500 stands for zero in the data rows.
Here is a table of points, one per row:
Array([164, 321, 566, 508, 596, 436, 187, 388, 579, 444, 469, 638, 706,
       647, 581, 443, 380, 556, 458, 357, 427, 454, 578, 363, 429, 471,
       636, 765, 564, 539, 379, 388])
Array([530, 748, 369, 148, 408, 519, 688, 601, 651, 354, 450, 544, 582,
       415, 646, 602, 369, 485, 346, 774, 561, 673, 501, 650, 401, 395,
       778, 502, 838, 725, 530, 477])
Array([604, 540, 486, 438, 494, 308, 549, 494, 648, 644, 391, 332, 395,
       466, 495, 434, 324, 191, 490, 327, 550, 451, 520, 785, 622, 638,
       539, 656, 366, 749, 525, 505])
Array([602, 691, 583, 640, 431, 584, 357, 368, 611, 635, 547, 702, 557,
       474, 407, 525, 700, 534, 668, 841, 708, 592, 779, 464, 550, 713,
       500, 427, 490, 409, 793, 672])
Array([355, 395, 521, 576, 481, 543, 399, 269, 559, 611, 633, 662, 715,
       746, 583, 511, 320, 441, 378, 540, 525, 469, 493, 441, 614, 359,
       410, 629, 663, 665, 811, 629])
Array([502, 523, 312, 528, 423, 259, 612, 316, 497, 686, 719, 356, 451,
       239, 478, 348, 522, 520, 180, 306, 363, 505, 545, 405, 463, 564,
       483, 500, 521, 439, 371, 984])
Array([677, 596, 342, 561, 445, 609, 564, 488, 634, 630, 501, 480, 340,
       585, 506, 449, 631, 269, 716, 770, 168, 403, 392, 634, 657, 507,
       490, 379, 558, 514, 618, 382])
Array([648, 237, 404, 460, 175, 509, 296, 524, 364, 370, 295, 546, 541,
       316, 550, 376, 440, 525, 479, 375, 534, 486, 326, 615, 294, 630,
       630, 404, 717, 674, 734, 431])
Array([562, 438, 391, 618, 443, 564, 487, 322, 428, 231, 291, 675, 689,
       411, 552, 686, 380, 613, 562, 166, 314, 508, 548, 514, 604, 710,
       611, 401, 572, 506, 553, 621])
Array([450, 426, 356, 507, 609, 299, 658, 570, 410, 498, 657, 554, 477,
       678, 470, 400, 485, 157, 284, 486, 542, 697, 512, 409, 261, 318,
       352, 534, 564, 708, 508, 345])
Array([467, 664, 700, 467, 442, 495, 323, 325, 180, 541, 531, 450, 641,
       353, 510, 482, 661, 494, 338, 404, 404, 421, 409, 656, 571, 360,
       518, 320, 320, 376, 378, 606])
Array([609, 679, 666, 424, 631, 432, 162, 532, 321, 579, 661, 523, 259,
       572, 417, 589, 371, 583, 512, 535, 896, 493, 356, 579, 442, 517,
       627, 439, 613, 295, 739, 528])
Array([370, 352, 781, 780, 572, 455, 358, 536, 449, 365, 384, 82, 518,
       498, 270, 328, 579, 566, 826, 537, 774, 590, 694, 644, 350, 550,
       438, 497, 482, 720, 348, 684])
Array([551, 444, 499, 459, 475, 789, 386, 427, 530, 632, 697, 476, 354,
       446, 535, 356, 803, 814, 486, 488, 411, 334, 312, 619, 558, 471,
       809, 823, 525, 276, 501, 556])
Array([550, 492, 360, 420, 547, 726, 672, 437, 631, 276, 494, 452, 441,
       551, 366, 535, 295, 274, 281, 295, 595, 389, 604, 726, 582, 597,
       603, 458, 284, 629, 542, 624])
Array([617, 596, 572, 518, 638, 436, 522, 647, 569, 527, 322, 311, 441,
       503, 524, 397, 322, 545, 624, 429, 168, 433, 399, 469, 475, 587,
       514, 729, 635, 236, 374, 383])
Array([686, 325, 552, 326, 189, 543, 520, 502, 660, 689, 545, 533, 502,
       633, 447, 511, 496, 338, 287, 363, 481, 427, 377, 482, 244, 308,
       323, 483, 476, 467, 688, 516])
Array([351, 287, 325, 363, 291, 536, 663, 532, 407, 753, 657, 795, 784,
       525, 70, 288, 230, 359, 460, 531, 445, 394, 620, 364, 620, 477,
       509, 583, 573, 371, 398, 227])
Array([580, 656, 540, 901, 641, 753, 609, 306, 360, 197, 543, 281, 662,
       280, 383, 394, 380, 476, 438, 783, 397, 641, 496, 262, 393, 576,
       174, 625, 378, 218, 620, 224])
Array([941, 499, 693, 645, 556, 421, 481, 475, 517, 425, 373, 619, 661,
       478, 670, 556, 353, 682, 392, 581, 376, 618, 425, 357, 408, 523,
       682, 409, 327, 508, 413, 493])
Array([545, 689, 664, 899, 508, 648, 368, 501, 363, 390, 526, 389, 433,
       535, 637, 246, 484, 352, 320, 557, 588, 176, 407, 458, 348, 293,
       579, 282, 364, 528, 127, 284])
Array([514, 414, 672, 135, 479, 341, 492, 461, 510, 303, 407, 475, 286,
       514, 528, 517, 494, 701, 351, 638, 565, 547, 624, 476, 733, 580,
       201, 572, 275, 468, 613, 598])
Array([512, 597, 545, 561, 613, 564, 442, 647, 631, 739, 515, 380, 611,
       591, 519, 591, 552, 527, 684, 397, 361, 505, 335, 506, 169, 447,
       435, 469, 594, 61, 540, 483])
Array([305, 249, 376, 426, 478, 355, 357, 310, 575, 497, 760, 849, 622,
       534, 526, 302, 506, 523, 670, 503, 783, 581, 409, 790, 348, 826,
       491, 642, 310, 363, 344, 122])
Array([614, 362, 532, 667, 319, 664, 699, 507, 443, 748, 297, 340, 601,
       346, 575, 848, 660, 576, 754, 273, 573, 400, 483, 690, 643, 508,
       504, 787, 513, 766, 501, 251])
Array([402, 461, 370, 535, 374, 323, 467, 298, 675, 589, 349, 600, 293,
       570, 677, 234, 608, 643, 534, 522, 342, 209, 467, 662, 764, 638,
       397, 407, 483, 510, 668, 645])
Array([639, 599, 530, 804, 716, 344, 383, 596, 246, 587, 619, 617, 512,
       494, 454, 380, 475, 618, 622, 626, 474, 454, 432, 336, 749, 369,
       523, 394, 397, 736, 652, 462])
Array([223, 253, 378, 585, 559, 321, 747, 396, 556, 890, 689, 536, 677,
       507, 589, 728, 341, 397, 461, 637, 682, 763, 472, 402, 826, 656,
       659, 504, 295, 382, 175, 382])
Array([361, 659, 280, 390, 412, 212, 424, 415, 413, 431, 357, 509, 492,
       439, 525, 563, 596, 463, 675, 571, 526, 506, 266, 252, 462, 321,
       355, 440, 305, 567, 686, 442])
Array([330, 614, 537, 512, 525, 524, 559, 442, 163, 264, 335, 722, 557,
       676, 582, 352, 653, 235, 407, 484, 491, 630, 631, 303, 656, 675,
       654, 951, 788, 562, 462, 400])
Array([437, 535, 464, 464, 748, 481, 399, 584, 304, 306, 414, 526, 367,
       667, 738, 627, 291, 215, 442, 145, 624, 490, 298, 398, 545, 694,
       483, 395, 542, 442, 610, 696])
Array([454, 432, 633, 574, 501, 526, 712, 704, 869, 407, 447, 485, 317,
       604, 657, 671, 802, 690, 530, 533, 472, 534, 258, 397, 575, 632,
       792, 591, 507, 663, 475, 534])
Array([661, 427, 461, 427, 348, 670, 475, 561, 314, 482, 552, 689, 563,
       878, 618, 603, 595, 360, 597, 424, 711, 661, 634, 439, 466, 233,
       615, 651, 491, 441, 202, 365])
Array([500, 394, 573, 434, 799, 806, 757, 201, 302, 475, 356, 629, 274,
       175, 394, 388, 260, 725, 740, 480, 688, 690, 236, 435, 432, 205,
       444, 662, 603, 371, 363, 617])
Array([411, 571, 709, 583, 668, 449, 694, 524, 348, 585, 602, 370, 355,
       354, 68, 573, 354, 553, 438, 480, 564, 397, 352, 722, 414, 589,
       549, 312, 860, 491, 581, 423])
Array([650, 429, 519, 898, 826, 695, 512, 374, 685, 652, 560, 689, 207,
       318, 532, 352, 432, 634, 458, 688, 703, 532, 634, 352, 309, 273,
       451, 409, 444, 720, 576, 505])
Array([450, 490, 248, 439, 920, 543, 667, 636, 378, 576, 321, 576, 544,
       517, 554, 377, 632, 640, 340, 433, 439, 447, 999, 825, 387, 407,
       583, 473, 444, 572, 442, 427])
Array([546, 407, 301, 420, 306, 416, 545, 758, 411, 623, 418, 296, 263,
       321, 569, 511, 696, 502, 523, 608, 635, 473, 648, 140, 337, 785,
       402, 550, 644, 297, 425, 560])
Array([563, 805, 469, 531, 583, 490, 635, 553, 533, 380, 683, 338, 825,
       552, 357, 563, 421, 637, 719, 573, 685, 319, 158, 426, 391, 529,
       605, 645, 231, 521, 583, 591])
Array([577, 684, 418, 482, 609, 433, 215, 641, 521, 497, 701, 429, 558,
       492, 697, 618, 480, 518, 530, 338, 239, 758, 636, 663, 798, 367,
       340, 537, 406, 435, 636, 456])
Array([354, 413, 300, 306, 618, 661, 433, 749, 616, 497, 522, 485, 678,
       595, 647, 604, 155, 489, 456, 632, 664, 225, 772, 561, 474, 752,
       496, 425, 501, 433, 447, 324])
Array([808, 476, 709, 517, 417, 516, 604, 792, 445, 373, 707, 416, 622,
       664, 536, 394, 399, 837, 517, 667, 391, 305, 545, 496, 762, 692,
       382, 575, 635, 614, 478, 631])
Array([646, 529, 303, 377, 433, 549, 630, 417, 314, 416, 346, 405, 706,
       557, 529, 549, 736, 505, 482, 712, 642, 661, 624, 649, 390, 511,
       639, 346, 322, 478, 660, 740])
Array([501, 521, 402, 644, 501, 613, 309, 255, 524, 343, 747, 402, 358,
       339, 536, 875, 693, 384, 362, 348, 274, 710, 723, 634, 511, 656,
       524, 564, 794, 593, 575, 439])
Array([535, 300, 524, 244, 646, 479, 496, 569, 474, 632, 400, 447, 640,
       439, 901, 295, 441, 295, 234, 657, 423, 704, 397, 650, 369, 577,
       494, 665, 489, 618, 589, 513])
Array([570, 530, 795, 544, 535, 626, 491, 619, 512, 497, 505, 404, 105,
       302, 242, 337, 466, 259, 605, 690, 651, 715, 553, 507, 768, 599,
       443, 567, 469, 567, 415, 400])
Array([194, 404, 242, 311, 585, 676, 455, 322, 387, 461, 371, 158, 510,
       744, 656, 570, 469, 424, 723, 798, 507, 360, 496, 468, 579, 339,
       503, 659, 733, 559, 516, 674])
Array([565, 567, 680, 457, 256, 547, 340, 296, 869, 306, 238, 449, 301,
       432, 462, 444, 400, 436, 551, 655, 542, 593, 593, 342, 328, 468,
       479, 443, 327, 225, 238, 499])
Array([607, 373, 461, 426, 397, 561, 368, 542, 413, 658, 448, 528, 640,
       488, 612, 631, 630, 319, 629, 478, 511, 681, 455, 537, 606, 471,
       488, 385, 379, 592, 710, 646])
Array([310, 586, 371, 475, 284, 384, 634, 462, 424, 165, 481, 463, 433,
       622, 501, 564, 746, 804, 453, 458, 626, 450, 562, 671, 581, 464,
       391, 466, 551, 458, 532, 408])
Array([520, 386, 409, 645, 178, 363, 413, 301, 612, 470, 616, 467, 676,
       759, 472, 527, 174, 484, 413, 510, 605, 548, 649, 484, 448, 410,
       654, 476, 828, 631, 431, 623])
Array([428, 187, 752, 305, 520, 549, 404, 385, 334, 489, 482, 404, 543,
       577, 678, 852, 596, 488, 500, 586, 298, 431, 546, 538, 488, 395,
       91, 96, 508, 604, 244, 539])
Array([415, 875, 735, 504, 416, 570, 592, 634, 621, 583, 333, 773, 649,
       259, 439, 197, 392, 364, 739, 359, 399, 464, 509, 459, 472, 383,
       337, 389, 715, 595, 416, 791])
Array([293, 658, 818, 419, 604, 731, 551, 675, 644, 642, 576, 672, 477,
       328, 520, 720, 778, 500, 300, 532, 527, 282, 413, 271, 503, 606,
       682, 398, 419, 520, 385, 563])
These points spread out most along one direction. Take the direction at right angles to it along which they spread out most. Go by this last direction. For each point below, how far along it does it lie, from 0 to 99? The average is 50, and the first point in the table lies past the average. One standard deviation of the points above along it is 16.
Array([546, 346, 456, 350, 522, 451, 551, 721, 520, 366, 429, 405, 446,
       709, 107, 540, 625, 610, 496, 398, 339, 857, 686, 540, 570, 200,
       637, 436, 373, 419, 576, 568]) >> 42
Array([553, 452, 494, 413, 569, 242, 631, 527, 389, 415, 495, 481, 540,
       467, 403, 581, 664, 620, 696, 557, 271, 418, 240, 347, 286, 600,
       554, 406, 609, 653, 391, 571]) >> 40
Array([276, 278, 582, 687, 482, 585, 594, 794, 554, 564, 398, 459, 603,
       624, 654, 465, 563, 564, 164, 283, 567, 575, 525, 365, 463, 440,
       352, 559, 593, 469, 833, 466]) >> 48
Array([592, 508, 475, 428, 696, 596, 401, 626, 777, 461, 865, 517, 467,
       522, 234, 478, 590, 395, 696, 370, 329, 366, 488, 317, 246, 526,
       406, 620, 370, 715, 524, 721]) >> 49
Array([750, 825, 633, 363, 401, 184, 550, 464, 485, 640, 790, 792, 522,
       538, 596, 617, 664, 688, 656, 405, 618, 542, 702, 611, 359, 469,
       180, 602, 584, 495, 277, 510]) >> 47
Array([0, 245, 370, 470, 531, 619, 416, 673, 644, 357, 784, 713, 628,
       408, 436, 271, 512, 534, 593, 612, 422, 759, 374, 686, 588, 481,
       534, 195, 570, 438, 326, 213]) >> 75
Array([353, 662, 625, 686, 671, 200, 548, 341, 647, 721, 136, 492, 466,
       521, 436, 779, 529, 627, 593, 505, 482, 424, 606, 508, 359, 430,
       466, 412, 503, 438, 617, 291]) >> 48
Array([641, 666, 544, 628, 414, 239, 477, 401, 512, 580, 519, 448, 300,
       709, 429, 410, 480, 419, 460, 537, 381, 472, 424, 582, 650, 586,
       776, 370, 515, 242, 277, 526]) >> 49
Array([539, 391, 359, 281, 417, 343, 314, 268, 346, 351, 440, 477, 265,
       352, 261, 617, 544, 557, 345, 428, 273, 85, 402, 214, 491, 411,
       573, 624, 341, 709, 503, 291]) >> 44
Array([514, 522, 151, 386, 329, 484, 295, 810, 492, 613, 524, 318, 375,
       43, 518, 478, 367, 708, 627, 442, 589, 506, 575, 356, 637, 361,
       577, 363, 394, 472, 459, 543]) >> 41
Array([425, 749, 507, 586, 217, 488, 652, 644, 778, 442, 485, 329, 388,
       435, 662, 538, 467, 511, 315, 305, 591, 552, 401, 575, 542, 180,
       273, 509, 400, 464, 548, 358]) >> 41
Array([606, 393, 258, 558, 531, 777, 860, 508, 463, 373, 474, 667, 394,
       752, 530, 533, 567, 370, 550, 280, 436, 357, 423, 502, 547, 635,
       279, 198, 320, 233, 499, 608]) >> 43
Array([487, 677, 851, 438, 548, 450, 449, 537, 457, 583, 323, 476, 694,
       423, 248, 377, 476, 384, 346, 496, 351, 414, 519, 518, 592, 566,
       601, 516, 295, 350, 548, 525]) >> 52
